In the rows, zero is written as 128.
The rows of T fall into 4 groups, which share some directions, and each row is roughly a mix of its group's hidden directions.
T:
[[ 97 137 122 121 118  80 127 168 119  80  72]
 [161 112 140 154 131 154 138  72 174 168 155]
 [137 102 171 140 104 134 111  96 172 165  78]
 [119 135 125  80 177 123 170 169  83 112 123]
 [134 101 194 153 137 161 147  92 163 101 120]
 [ 78 140 171 103 113  88 135 110 130 151  76]
 [ 99 137 171 123 116  75 162 107 138 184 120]
 [113 140 113 116 138 116 201 166 147 177 138]
 [ 81 137 109  79 140 145 118 171 111  91  88]
 [ 75 158  99 111 135 155  83 127  93  97  99]
 [124  87 177 166 112 137 133 121 153 173 173]
 [136  67 163 152 110 147 138  74 157 132 148]
 [157 112 133 124 116  47  96 115  96 106 122]
 [170 116 115 131 145 140 151  74  85 130 180]
 [ 87 153 139 131 101 109  58 107 132 102  95]
 [135 144  71 112 142 132  88 131  70  92 113]
 [109 156 122 163  75 131  79  98 117  86 141]
 [154 144  75 130 131  97  80 118  73 107 131]
 [143 141 134 144 122 190 159 132 191 158 117]
 [138 139 144 163 116 165 152 124 192 171 158]
 [ 69 131 120 128 115 197 123 159 145  99 120]
 [ 87 155 114 105 109 149 115 191 143 116  80]
 [ 97 116 110 112 147 193 176 136 164 155 135]
 [198 143 148 121 144 104 133  96 174 154 110]
 [129 184 120 133 119 169 118 145 184 160  96]
 [104 143 142 165 103 197  96 144 105  97 139]
 [149  95  94 135 115  86  93 164 177 159 127]
 [124 109 183 125  99  59 110 111 147 119 105]
 [ 69 113 152 136 108 124 163 176 101  94 107]
 [138 145 166  95 140 125 132  48 108 103 118]
 [132 182  91 109 124  85  99 175  98 127 112]
 [ 82 150 119 121 151 172 106 155  89  79 113]
 [ 88 122 132 104 156 160 173 124  74  88 131]
 [122 114 136 179 109 201 110 157 147 146 139]
 [103 119 133 120 155 210 156 122 167 126 121]
 [ 74 151  89 110 125 183 128 174 135 121 121]
 [131 125 178 158  94 127 119 115 203 139 127]
 [177 127 131 166 126  59 133  84 129 123 132]
 [ 92 152  99 128  99  98  98 179  81 108 129]
 [110 130 132 115 156 114 207 161 113 158 103]
 [112 144  96 196 102 151 154 143 138 145 172]
 [143 128 146 125 173 173 193 107 124 155 152]
 [ 76 119 137 100 139 174 110 148 121  75  95]
 [102 130 145 141  74  88  97 123 139 127  66]
 [120 124 135 177 129 186 176 144 142 168 145]
 [ 87 135 118 118 133 210 130 143 164 113 115]
 [186 133 128 129 118  79  71  93 117 125 120]
 [182 116 117 150 100  81  84 119 156 159 145]
 [125 131 106 125  99 111  47 145 120  83 133]
 [152 128 100 131 148 171  94 132 121 100 199]
 [117 178 163 124 173 145 156 163 130  95  92]
 [145 168 113 104 149 181  92 127 170 113  91]
 [120  98 149 136 123 195 139  99 189 126 126]
 [117 133 126 117  98 119  50 139 111  77 113]
 [103 182 146 132 160 165 159 113 166 128  87]
 [120 101 161 145 159 128 179  80  92 112 160]
 [ 96  91 170 146 137 178 179 115 155 121 137]
 [156  89 154 133 141 146 193 150 159 147 162]
 [167 109 147 128 147 110 184  98 162 176 139]
 [168 104 157 135 134 109 176  95 173 170 137]
 [120 166 136 151 112 150 152 108 178 193 123]
 [114 125 127 112 156 154 205 143 119 175 145]
 [158 143 110 162 102 153  63 119 165  96 128]
 [179 109 127 116 164 143 133  78 160 150 173]
 [102 131 113 114 146 144 137 211  88 108 123]
 [119 135 113  92 173 140 155 183  80 104 141]
 [142 104 160 159 128 173 152 107 170 182 119]
 [120 147 157 157 113 135 112 142 203 170 108]
 [102 121 181 162 120 148 131 137 188 171 131]
 [170  88 117 130 131 106 126  89  83 128 183]
 [186 138 132 133 103  58  95 112 132 142 123]
 [117  97 134 138  90 184 115 108 193 128 130]
 [ 89 141 122 146 112 164 114 194  91  96 120]
 [149 153 134 112 116 131 159 114 156 168  54]
 [ 85 152  86 102 150 191 126 161 126 120 119]
 [ 82 148 120 146 127 201  99 136 155 110 146]
 [ 71 127 167 155 100 137 154 179 146 127 102]
 [ 78 111 187 168 110 130 158 155 154 138 121]
 [ 96  91 147  85 158 151 173 160 103 102 114]
 [157 129 143 154 123 149 177 126 181 179 152]
 [ 82 142 120 102 113 150 105 192 149 122  86]
 [ 99 122  98  89 112 113 102 185 102  92  97]
 [ 92 113 103  91 102 147 108 194  98 109 118]
 [ 91 140 127 142  93 143  83 177  98  89 105]
 [173 106 169 144 108  77 155 117 166 157 137]
 [ 87 167 108 105 124 151  92 118 113 113  64]
 [162  84 145 156 121 116 136  91 111 153 191]
 [148 140 129 136 142 116 179  56 143 151 161]
 [138 102  65 103 135 128 137 107 113 186 160]
 [167  78 120 138  97 104 102 124 107 151 185]
 [ 87 107 110 122 130 160 193 148 147 167 152]
 [129 107  99 178  99 146 100 176 166 154 147]
 [147  95 104  99 166 166 168 164  94 100 132]
 [145 114  90 145 149 182 115 153 117  93 181]
 [124 148 167 136 125 189 118  72 103  98 139]
 [ 86 128 125 118 178 150 178 149  77 123 139]
 [ 70 139 131 109 113 171 139 188 125 118 101]
 [111 143 128 191  66 139 100  97 149 128 135]
 [117 155 120 115 174  96 158 158  61 126 129]
 [167  96 131 170  87  90 140 121  99 138 172]
 [146 127 162 135 117 152 176 128 192 168 107]
 [145 113 173 175 124 109 127 100 178 170 147]
 [101 162 151 104 115 112 118  97  78  74 100]
 [102 129 130 105 139 203 141 149 149 104  83]
 [140  91  87 127  96  85 125 111 108 176 167]
 [141 164  82  78 166 125 104 112 122  98  91]
 [154 141 155 161 145 158 151  77 159 169 159]
 [109 120 109 114 134 133  71 138  91  59 118]]

Each list below has one row that fits no group; the rest each fit one group, if only roughly. Name that row.
  K583: [137 154  76 158 137 178 114 135 127 141 185]
  K782: [153 121  90 113 131  45 131  99 140 131 146]
  K773: [108 140 167  96 152 127 191 124  99 135  82]
  K60: [113 101 109 112 109 118 150 158  56  85 143]
  K564: [104 127 171 144 141 185 109 120 134  68 107]
  K810: [125 120  87  98 159 172 132 186 112 117 164]
  K829: [104  83 109 139 123 143  88 106  70 100 161]
  K306: [139 106 164 147 158  91 135 105  61  99 139]
  K68: [112 147 171 147  88 111 108 101 188 149 102]
  K371: [144  89 173 176 124  88 144  93 142 145 160]
  K102: [146 128 107  67 172 111 113 136  97  85 155]
	K810
  K600: [163 172 138 115 133 137 131 133 205 138  95]
  K143: [146 121 143 119 152 167 179 111 192 157 122]
  K109: [157 109  99 110 143  76 115 132  62 101 135]
  K602: [155  75 166 147 131 107 151  69 120 140 152]
  K79: [192 139 136 100 191 141 138 116 146 157 132]
  K153: [118 145  91  99 103 109  91 184 135 108  83]
  K402: [124 149 104 148 112 123  46 114 115  86 133]
  K955: [156  67 143 140 138 124 117  62 106 130 154]
  K342: [162  89 163 135 169 125 164  71 122 143 143]
  K285: [144 100 112 129  90 152  58  86 149 114 129]
  K157: [156 123  76 133 124  67 109 115 157 136 172]
  K467: [163 136 148 167 112 131 119 105 182 184 149]
	K79
  K644: [161 118 101 124 105  62 136 118 124 184 151]
  K352: [ 99 120 143 106 119 102  75 129 101  71  91]
  K248: [114 121 116 181  67 122  82 145 160 139 115]
  K761: [130 135 149  78 132  70 117  85 114 108  86]
  K391: [179 110 101 140 167 171 120  84 118 108 158]
  K997: [112 129 190 159 118  89 179 157 144 118 122]
  K995: [130 155 115 139  96 105  52 109 123  99  95]
  K668: [114 114 140 134 162 172  95  95  77  81 127]
  K818: [138 133 161 137 138 160 178  62 144 159 134]
  K205: [ 87 133 162 145 133 153 105 142  92  60 112]
  K412: [160  93 126 122 135 157 153  80 181 169 135]
  K988: [103 151 112 147 108 159  87 153  88  73 152]
  K212: [119 129 135 188 102 150 171 104 159 177 130]
  K692: [ 71 116 142 133 101 160 163 182  97 119 129]
  K393: [123  92  95  83 129 109  98 150  74  90 136]
	K391
  K336: [157 100  96 115 116  59  89 135 113  96 122]
  K912: [132 114 126 154  75  96  75 110 174 141 105]
  K343: [120 153  94 104 124 160 152 162 190 164 115]
  K182: [ 87 120 112 111  97 128 137 194  94  94 106]
  K16: [123 110 141 141 105  83  60 126 129  77 140]
  K446: [115 130 136 169 110 112 184 121 161 187 110]
  K938: [134  96 172 187 102  80 151 119 136 137 149]
  K296: [192 131  92 124 126  66  99 107 125 117 124]
  K627: [168 144 110 122 140  89  67 110  81 105 124]
  K679: [134 100 145 147 133  73 137 109  58 123 155]
  K242: [134 142 165 182 119 159 180 102 139 159 154]
  K30: [105 155 135 139  77 164 100 111 189 127 108]
  K626: [103 157 110 111 116 180 134 169 188 138 110]
  K603: [137 136 162 149 152 157 124  90 185 177 145]
  K846: [ 86 121 114 110 100 131 142 193  91  95 104]
	K30
  K996: [123 130  80  71 132 119  81 160 109 100 102]
  K21: [ 99 127 157 162  73 151  83 135 134 121  82]
  K313: [131 130 141 127 139 185 111 117 184 181 154]
  K181: [114 140  90 133 148 154 142 190  95 106 174]
  K264: [128 104 150  85 147 110 197 141 109 148  91]
  K745: [164 104 150 143 141 140 129  74 142 168 183]
  K765: [147 104 162 165 134 142 155  82 131 162 182]
  K131: [101 140 149 108 164 154 193 149  87 127 103]
  K628: [141 121 153 127 171 201 168 139 117 150 144]
  K218: [ 75 110 132 136 141 167 113 136  72  80 133]
  K462: [175 108 141 161 151 131 145  82 141 168 172]
  K588: [147 125  97 132 167 125 192 137 139 163 175]
	K462
  K722: [187 104 135 154 109  79  92 117 149  99 145]
  K526: [155 117 153 133 163  97 113  88  63  97 128]
  K717: [157 117  97 143 155 121 174 119 169 178 165]
  K830: [125  95 168 147  98 150 162 112 195 142 134]
  K924: [117 139 119  86 135  90 124 118  72 119  67]
  K577: [144 145 130 105 177 144 182  86 109 127 171]
  K283: [162 172  91 163 101 154  84 115 162 136 114]
  K623: [105 126 117 143 108 103  77 136  60  91 135]
  K704: [ 84 152 120 123  88  94 108 147  97  87  84]
  K405: [109 111 125 134 160 198 111 169  97  95 129]
  K716: [136  93 144 112 133  49 133 130  81 116 142]
  K333: [117 186  89 102 133 162 143 147 116 100  80]
	K405
  K797: [169  72 125 136 131 117 137  71 134 163 159]
  K191: [109 155 119 161 125 189 131 138  93  95 176]
  K312: [126 134  94 116  72 140  93 194 110 136 126]
  K177: [152 101 158 167 135 125 187  75 131 150 136]
  K83: [149 144 158 136 121 170 101 115 196 105  95]
  K707: [152 121 103 169 109 118 134  88 182 161 167]
  K907: [104 143  86 152  78  74  94 151 136 110 123]
  K779: [140 133 135 143 117  89  66 116  73  90 126]
  K291: [129 156 127 129 134 190 170 124 169 172 104]
  K901: [139 114 105 140  68  70  84 126 107 139 143]
	K177
  K986: [143 108 131 134  99  76 115  95 182 164  98]
  K379: [126 160 124 118 121 156 158 163 200 160 111]
  K129: [113 124 158 100 102  96  78 127 118 105  66]
  K553: [153  97 165 100 117  65 138 125 123 113  80]
  K89: [110 147 107 112 166 134 191 171  89 122 148]
  K219: [120 146 152 142 121 181 135 141 185 184 132]
  K321: [126 101 143 131 164  95 154  73  84  93 149]
  K115: [149 117 163 184 100 127 140 114 157 176 165]
  K220: [163 125 133 160  96 139  99 131 169 187 162]
  K732: [125 129 105 118 168 111 204 163 122 158 141]
  K693: [134  97  78 100 154 151 140 186 107  94 133]
  K274: [ 99 131 108 132 129  99 108 154  46 103 139]
  K22: [128  85 157 168  83 136 143 144 115 159 179]
	K693
  K836: [ 99 108 121  76 133 140  72 170 158 131 103]
  K813: [167 138 104 116 136  74 164 128 131 190 142]
  K561: [114 177  94 105 124 163  82 164 146 105  98]
  K261: [154  98 115 122 133 110 180 106 154 192 153]
  K62: [ 77 117 128  82 151 115 139 135  67 106 102]
  K54: [129 130  79 113 122  87  77 171 117  92 150]
  K787: [108 178 102 102 143 176 127 171 160 121  98]
  K133: [135 125  69 160 119 129 106 174 146 127 183]
  K237: [130 154 124  75 171 103 166 114  84  97 137]
  K573: [167 121 156 109 154 146 138  51 150 146 137]
  K754: [ 95 143 152 102 136 156 133 164  71  87  98]
  K865: [109 122 116 118 119 155 194 169 143 181 134]
  K957: [147 123  93  76 176 125 115  90  90  99 133]
  K290: [ 87 141 112  97 142 131 148 149  89  69  89]
  K880: [157 135 147 168 115 147 121 106 175 188 158]
	K865
  K706: [149 117 150  89 149  80 157  85 154 158  96]
  K872: [101 101 127 135  72 107 135 192  97 109 126]
  K843: [123  98 112 152 108 107 127 184 170 176 100]
  K29: [121 104 103  89 105 130  63 180 140 145 128]
  K949: [113 162 137 126 135 153  73 145 110  67  96]
  K702: [171 151 126 140 153 117 102  75 183 156 123]
  K512: [158 134 153 183 113 127 131  99 169 176 159]
  K987: [166 169 112 124 114 102  55 133 125 109 105]
  K931: [152 124  90 129 168 131 177 147 145 156 184]
  K833: [143 171  86 144 124  85 100  97  83 155 141]
  K777: [158 112 104  78 143 132 107 133  84  73 104]
	K777
  K838: [160  95 125 133 142  87 145  78  83 105 164]
  K950: [168  88  97 102 125 101  90 109  89 125 169]
  K438: [171 103 139 167 102 122 130 107 129 168 189]
  K481: [118 170  85 157 119 103  76 108  96 143 161]
  K898: [135 115 136 127  87  92  59 106 155 121  93]
  K947: [ 97 122 115 125 115 109 118 212 113 124  89]
  K945: [ 98 136 161 148 136 185 182 153 104 144 106]
  K525: [146 139 160 177 131 149 111  90 157 183 155]
  K288: [148  82 115 132 114  87 145 127  66 105 166]
  K447: [157  97 140 153  69  86 107 114 168 147 143]
  K100: [161  94 136  95 135  80 113 105 174 160  96]
  K138: [134  83 164 120 127  57 148 128 108 121 165]
  K382: [149 130 158 133 112 155  69  99 157  82  97]
  K475: [199  98 122 126 115  71 113 125 120  98 119]
	K525
  K885: [130 125  98 189  93 156  98 140 161 145 167]
  K311: [115  74 148 135 126 132 152 126  69 123 182]
  K983: [115 104 167 114 108 102 169 125 196 141 104]
  K958: [155 194 112 101 170 105 108 147 103 123 100]
  K453: [116 135 117  86 128 101  79 162  93  75 113]
  K307: [115 186 127 128 116  97 110 191 116 102 100]
  K992: [114 137  89  97 147  98 123 194  93  97 135]
  K794: [145 163  81  91 181 110 131 139  85 150 125]
  K358: [123 174 103  87 155 155 101 132 168 128  80]
  K771: [127 142 145  89 147 143  85 118  74  71 130]
  K284: [139 121 157 166  95 110  70 114 174  98 144]
  K256: [160 108 136 157 118 168  91  91 180 160 142]
  K738: [164 113  96 151 149 140 147 118 166 164 189]
  K152: [106 116 173 102 142 146 145 164 111 139  59]
	K983
  K524: [194 141 126 114 157  97  84  90 110 122 112]
  K19: [177 138 139 100 142 144 150  64 162 138 100]
  K193: [186 151 102 122 158  92 111  69 140 132 129]
  K428: [121 126  84 127 109  96  72 181 123  95 139]
  K236: [150  90 110 132  90 125  61  84 119 124 149]
  K378: [147 124 114 136 101  68 100  76 172 143 131]
  K476: [ 96 140 147 140 100 172 150 160 196 124 116]
  K678: [139 166 115 114 172 141 161  70  96  98 116]
  K36: [154 115 108 101 165  69 114  91  99  92 121]
  K935: [110 115  95  99 155 117 121 149  51  98 129]
  K646: [117 124 106 178  71  93 105 134 169 151 117]
  K737: [151 131  89 163 112  93 129  87 162 157 175]
  K861: [125 133  91 104 123 138 174 154 172 189 136]
  K14: [143 132 143 151  62  63  99 130 144 131 128]
	K19
  K635: [178 151 126 135 156  96 104  69 165 143 119]
  K673: [108 138 137  89 146  96 177 113  91 171  90]
  K175: [117  92 139 123 171 144 196 100 106 147 155]
  K755: [118 161 107 109 173 131 101 144  60  98 116]
  K531: [124 139 125 133 137  85  93 132  50  93 129]
  K28: [151 126 147 168 113 141 181 157 172 170 147]
  K197: [144 184 133 126 123  74 101 168 107 102 101]
  K423: [138 108 130  98 150  80 179 135  71 151 128]
  K660: [167 145 104 168 114  77  95 105 116 150 169]
  K183: [155 124  82 132 131 109  79 137  78  84 151]
	K28
  K888: [131 129 175 182  99 125 135 123 173 175 143]
  K934: [159 100 101  96 149  94 147 142  63 106 109]
  K824: [ 94 146 108 107  99 120  79 131  96  89  79]
  K119: [198 143 111 145 118 117 108  97 167 168 142]
  K398: [159 166 128 140 136 129  88 107 192 167 113]
  K614: [142 135 108 130 150 183 190 143 141 172 144]
  K217: [122 117 154 134 105  54  78 109 115 102 130]
  K536: [125 135  96  95 196 144 142 120  71 131 133]
  K817: [157 160  88  85 131 127  66 133 150 143 102]
  K584: [122 113 107 136  62 111 138 143 187 164 137]
  K474: [153 124 162 162 134 152 130  88 161 180 168]
  K397: [158 116 145 133 147  87  89  88  71  98 128]
  K856: [113 119  96 128 126 137  96 215 113 110 133]
  K505: [102 164 157 113 142 142 185  95  81 105 116]
  K659: [ 79  94 163  87 138  97 139 150  89  98 119]
	K824
  K864: [135 149 126 120 151 186 132 101  95  90 182]
  K694: [138 130 121 165 142 167 185 110 154 167 168]
  K91: [177 158 125 155 147 145 155  66 136 153 153]
  K825: [ 83 160 129 109 146 142  90 163 113  82  88]
  K748: [110 101 125 145 104 148  68 108  89  77 139]
  K142: [101 164  99  77 154 176 116 148 133 113  91]
  K820: [154 141 119 131 167 156 173  85 124 137 186]
  K259: [ 98 145 148 142 127 182 166 140 176 170 144]
  K971: [140  78 149 146 125 122 178  92 159 167 156]
  K302: [137  92 177 136 114  53 132 122 132 128 158]
  K459: [129  91 111  77 166  96 115 112  84  88 130]
  K162: [ 85 155 108 139  88  93 117 157  88  88 107]
  K173: [107 124 116  80 155 126 181 148  80 146  95]
  K127: [ 94 101 184  92 130  86 166 131 122 133  95]
	K825
  K823: [100 142 140 142  85 178 118 145 191 111 109]
  K253: [161 125 149 129 157  98  93  93  73  88 117]
  K959: [135 122  99 136  72  75  74 133 105 131 142]
  K265: [161 145 115 129 117  50 110 101  98 154 115]
  K211: [157  85 172 151 112 107 160  86 165 149 141]
  K681: [105 141 167 162 117 177 152 135 174 171 134]
  K918: [161 110 144 125 172 155 175 102 153 175 152]
  K689: [108 138 118 176 120 196 137 158 114 122 170]
  K492: [ 96 104 142 123 148  91 162 122  78  72 116]
  K740: [123 139 102 124 116 128  51 128  83  88 120]
  K229: [158 100 136 143 149 132 168 102 173 189 142]
  K135: [113 106 111  67 141 127 133 167 129  82  83]
	K135
  K486: [106 118 122  83 139 106 119 138  77  89  72]
  K38: [125 147  75 157 137 171  93 142 111 112 180]
  K908: [163 116  87 115 173 116 160 138 143 150 186]
  K868: [133 121  95 123 122  63 140 142  83 172 158]
  K863: [187 106 125 131 117  74 109  83 124 159 144]
  K187: [ 88 118 157  96 130 174 136 145 149  97  71]
  K348: [162 114 139 122 142 155 159  91 193 168 128]
  K835: [140 104 137 130 139 203 154 161 170 107 132]
  K247: [126 134 169  94 170 141 184 102 108 146  93]
  K941: [129 113 114 155 125 195  92 176 135 117 162]
  K95: [111 146 117 177  90 173  83 132 119  97 157]
  K840: [155  98 145 167 139 133 153  84 156 168 174]
  K144: [ 60 103 154  92 141 118 130 141  88  92 116]
  K499: [167 149 115 132 127 111  78 114 188 172 127]
  K66: [158 134  73 125 139 193 121 148 110  99 102]
	K840
